Small tables with named rows and columns. After each table, cells are looked up by row and column.

daf =
	dum	guvebe	bodul
sikad	55.699	63.678	52.330
fubig	57.567	69.076	56.073
konu	56.897	32.763	36.729
tazat	45.295	54.114	11.718
nav	45.457	44.234	40.378
kapid	87.502	25.602	59.438
zime	63.938	60.261	27.874

What is the guvebe of konu in daf?
32.763
What is the guvebe of nav in daf?
44.234
What is the dum of fubig in daf?
57.567
What is the bodul of konu in daf?
36.729
What is the dum of kapid in daf?
87.502
What is the dum of sikad in daf?
55.699
What is the guvebe of zime in daf?
60.261
What is the guvebe of fubig in daf?
69.076
What is the bodul of tazat in daf?
11.718
What is the bodul of fubig in daf?
56.073
What is the dum of tazat in daf?
45.295
What is the bodul of kapid in daf?
59.438
What is the dum of zime in daf?
63.938

zut =
,kove,fil,bezi
sef,-3.783,-0.440,-4.810
vul,-2.581,-2.300,-2.869
vub,-4.110,-0.586,-4.171
repara,-2.336,-4.300,3.795
pozin,-2.013,-0.740,0.044
felami,-0.996,0.353,-1.358
rinepel,7.370,2.315,-1.995
firum,-0.742,4.239,-6.070

fil of pozin is -0.740
kove of vub is -4.110
kove of vul is -2.581
fil of sef is -0.440
fil of repara is -4.300
fil of vul is -2.300
bezi of firum is -6.070
bezi of rinepel is -1.995
fil of rinepel is 2.315
bezi of vub is -4.171
kove of rinepel is 7.370
kove of sef is -3.783
kove of pozin is -2.013
bezi of sef is -4.810
fil of vub is -0.586
kove of repara is -2.336
kove of felami is -0.996
Which row has the largest fil? firum

besinu:
|  | kesu | tel | pof | nik | zile | kifa | fuli |
|---|---|---|---|---|---|---|---|
| basugum | 195 | 195 | 206 | 185 | 106 | 56 | 67 |
| gud | 186 | 183 | 199 | 168 | 113 | 97 | 61 |
| luzu | 186 | 181 | 150 | 193 | 117 | 97 | 61 |
| vemu | 195 | 198 | 181 | 176 | 124 | 55 | 64 |
| zef | 191 | 195 | 199 | 160 | 112 | 71 | 62 |

fuli of luzu is 61
tel of vemu is 198
nik of basugum is 185
kesu of basugum is 195
zile of gud is 113
tel of luzu is 181
kifa of zef is 71
zile of basugum is 106
zile of luzu is 117
nik of zef is 160

dufi:
cols = rubi, doba, muz, fiv, lev, nafonem, rakagi, favotop, zonebe, kadete
kug: [5.2, 4.4, 5.0, 6.3, 6.3, 6.3, 5.5, 5.1, 5.1, 5.0]
kon: [7.5, 6.7, 4.9, 5.1, 4.4, 5.0, 5.5, 5.1, 5.9, 7.4]
dez: [5.2, 3.2, 4.6, 7.9, 8.6, 5.0, 5.5, 4.4, 5.1, 2.3]
rufa: [6.3, 4.3, 5.0, 6.2, 6.5, 6.7, 6.2, 5.1, 5.1, 5.0]
kipiz: [3.1, 4.6, 6.1, 5.1, 4.4, 7.5, 5.4, 5.4, 5.1, 5.0]
sedi: [5.2, 4.0, 5.0, 6.6, 6.8, 4.8, 5.5, 4.9, 5.1, 3.3]
div: [5.2, 7.3, 5.0, 3.3, 3.5, 0.3, 3.5, 5.1, 5.1, 4.8]
fafi: [5.1, 6.7, 5.0, 3.7, 4.1, 1.3, 3.6, 5.1, 5.1, 5.0]
mav: [2.9, 4.6, 6.3, 5.1, 4.4, 7.0, 5.5, 5.3, 4.8, 5.0]
guri: [3.1, 4.6, 6.0, 5.1, 4.4, 7.3, 5.5, 5.5, 4.9, 5.0]
vomo: [5.2, 3.6, 4.8, 7.2, 8.0, 5.0, 5.5, 4.9, 5.1, 2.8]
ruk: [4.8, 4.6, 5.3, 5.1, 4.4, 7.8, 5.5, 5.2, 5.1, 5.9]
nuba: [5.2, 3.9, 5.0, 6.3, 7.2, 5.0, 5.5, 4.9, 5.1, 3.3]

kadete of nuba is 3.3
favotop of vomo is 4.9
favotop of fafi is 5.1
fiv of ruk is 5.1
muz of mav is 6.3
muz of rufa is 5.0
rakagi of vomo is 5.5
muz of div is 5.0
nafonem of vomo is 5.0

gotesa
|  | gupaz | dumaraz |
|---|---|---|
| leni | -6.83 | -9.23 |
| bodem | -7.92 | -5.13 |
| gavulu | -8.88 | -7.21 |
| gul | -0.52 | 3.82 |
| kosino | 5.86 | -5.21 |
| fir | -4.17 | -3.49 |
| ranu | 5.54 | -6.78 |

gupaz of bodem: -7.92
dumaraz of gul: 3.82
dumaraz of bodem: -5.13
dumaraz of ranu: -6.78
gupaz of gavulu: -8.88
dumaraz of fir: -3.49
dumaraz of gavulu: -7.21
gupaz of kosino: 5.86
gupaz of leni: -6.83
gupaz of ranu: 5.54
gupaz of fir: -4.17
dumaraz of kosino: -5.21
gupaz of gul: -0.52
dumaraz of leni: -9.23
Row with the largest dumaraz: gul

zopilun:
	rolisa	mapam	siz	bukek	puzef
nipuv	218	135	146	146	143
laz	247	40	141	204	40
meb	122	138	117	126	126
roge	165	237	140	167	116
kabim	202	192	116	131	67
bolet	201	76	156	174	92
luf	176	182	134	154	98
pozorov	185	121	154	181	126
sigadut	94	129	110	141	94
dumafo	117	48	84	159	111
vibuvos	192	107	163	216	100
nes	162	206	158	160	106

What is the mapam of laz in zopilun? 40
What is the siz of pozorov in zopilun? 154
What is the mapam of vibuvos in zopilun? 107
What is the rolisa of kabim in zopilun? 202
What is the puzef of roge in zopilun? 116
What is the rolisa of pozorov in zopilun? 185
What is the puzef of dumafo in zopilun? 111
What is the siz of laz in zopilun? 141
What is the puzef of bolet in zopilun? 92
What is the mapam of roge in zopilun? 237
What is the mapam of nes in zopilun? 206
What is the puzef of nipuv in zopilun? 143

puf =
|  | sorapun | zofegur | nirusez | sevud | ses | divek | ril | lutos |
|---|---|---|---|---|---|---|---|---|
| zupase | -22.308 | -40.490 | -29.749 | 13.974 | -37.485 | 6.670 | 61.915 | -26.637 |
| ris | 46.864 | -29.797 | 52.704 | -9.323 | 43.099 | 49.000 | 4.170 | -21.881 |
| fupug | 3.696 | 6.315 | -13.071 | 5.567 | -31.119 | 21.321 | 60.833 | -41.931 |
| lel | -6.962 | -21.500 | 47.353 | -11.918 | 32.924 | 50.873 | 18.990 | -36.686 |
| fefem | 60.299 | 54.514 | 5.543 | -0.870 | -21.477 | 33.968 | 54.727 | -50.657 |
| vesase | 74.135 | -18.935 | 21.460 | -9.984 | -6.029 | 43.849 | 45.498 | -52.832 |
| lorav | 1.115 | 50.407 | -45.637 | 38.516 | -38.801 | -23.340 | 51.039 | 17.751 |
| mol | 30.238 | 34.676 | 37.579 | -10.577 | 13.845 | 49.194 | 32.599 | -47.805 |
| famuman | 59.664 | 3.053 | -45.299 | 43.582 | -33.674 | -35.719 | 38.541 | 42.144 |
| fof | 23.354 | 59.585 | -39.920 | 29.188 | -43.309 | -8.676 | 59.412 | -6.551 |

What is the sorapun of ris in puf?
46.864
What is the ses of zupase in puf?
-37.485
What is the zofegur of mol in puf?
34.676
What is the ses of vesase in puf?
-6.029
What is the nirusez of zupase in puf?
-29.749
What is the zofegur of lel in puf?
-21.500
What is the nirusez of ris in puf?
52.704
What is the ril of vesase in puf?
45.498
What is the sorapun of famuman in puf?
59.664
What is the sorapun of zupase in puf?
-22.308
What is the zofegur of ris in puf?
-29.797
What is the lutos of mol in puf?
-47.805
What is the nirusez of famuman in puf?
-45.299
Row with the largest nirusez: ris

